One turn sends every row of this set to another row. A few are shown first. Where does it send the rows asked after them?
K576: [-15 -23 -36  13 -11 -14 -26  22   1 -14   7 -10  -5   7  12  -9  -1   9
  -4]
K998: [  1  -2   7  -3 -14  10 -14  -4   9   1  -3 -14   9   8  20   4   0  -2
 -18]
K878: [-17 -23 -40   8  -9 -12 -25  16   3 -24   7  -9 -10   6   7  -4  -4  12
 -15]
K409: [  2   3 -31   1  -5  -9  -8  12 -16 -31  13 -36  -6   4  22   7 -10  13
  -8]
K731: [ -5 -23 -21  27   0 -13 -20  18  11  -2  20   6 -12  30   8   1  -1  -4
  10]
K873: [ -2  -6   7  -2 -16  12 -16  -1  16  -1  -4 -11   8  10  15   6   5  -5
 -14]
K965: [ 17   1 -15   7   3 -11   4  -4  -5 -17  29  -3 -18  35  14  14  -2   7
  15]
K599: [ 17   2  -4   6  -1 -12   4  -6   4 -23  24  -6 -19  38  14  17 -10   4
  13]
K223: [ -3 -25 -18  19  -8 -15 -15   9  20  -9  15  15 -17  32   5  -1  -2   3
  10]
K815: [  5   6 -26  -4  -1  -6  -2   6 -12 -36  17 -29 -11   8  18  16 -12  14
 -12]
K460: [ -3 -23 -27  18  -1 -13 -13   6   9  -5  22  15 -17  30   5  -1   4   7
  13]
K631: [  5   4 -36  -2   4  -5  -2   4 -19 -30  23 -22 -12   9  18  16  -5  17
  -8]
K442: [ 21   6  -7   6  -4 -12   2   0  -5 -19  22 -18 -13  33  20  11  -8   2
  18]
K776: [-15 -19 -45  10  -2 -11 -21  13  -5 -19  14  -5 -10   6  10  -2   2  15
 -11]
K187: [  3   5 -31  -5   0  -4  -8  10 -17 -25  19 -27 -16  10  26  11 -12   9
  -8]
K753: [  6   7 -27   6   6  -2  -5  14 -14 -28  24 -31 -12  12  21  19 -13   6
  -7]
K40: [ 16   2  -7  15   6  -8   0   7   0 -13  31 -10 -19  37  15  19 -10  -3
  17]
K571: [  2 -20 -14  20 -10 -17 -14   9  14  -5  14   7 -12  36   9  -4   0  -1
  23]
K102: [ 17   4 -11   3   1  -9   0   0  -5 -12  26  -9 -22  34  24  13 -10   0
  19]
K761: [ -4 -22 -21  14  -4 -13 -18  10   9   1  18  11 -19  33  13  -4  -3  -1
  16]
K362: [-18 -21 -43   6  -6 -12 -27  20  -5 -11  11  -8 -13   7  18  -6  -6   7
  -9]
K355: [ -3  -5   7   1 -15  11 -15  -4  10   0  -3 -11  10   8  19   2   1   1
 -19]
K984: [-16 -20 -40  18  -1  -8 -23  27  -3 -17  14 -15  -9   4  12   3  -5   5
 -13]
K303: [ -1  -6  10   0 -14   9 -15  -4  12   2  -2 -10  10  11  16   3   1  -2
 -16]
K312: [ -1  -1  10  -3 -16  11 -12  -4  12  -4  -2 -14   9   8  19   9   5  -5
 -14]
K147: [ -2  -4   8  -1 -17  11 -14   0  13  -4  -5 -13   8   8  17   8   5  -4
 -17]
K726: [  2  -3  12   0 -15  12 -14  -6  12   1  -3 -12   8  11  17   4   1  -1
 -15]
K914: [  1  -3  12   0 -16  12 -13  -2  13  -1  -3 -12  10  10  17   7   7  -6
 -13]

K362 moves to K761
K223 moves to K599
Where do these go?
K409 moves to K576
K40 moves to K753
K776 moves to K460

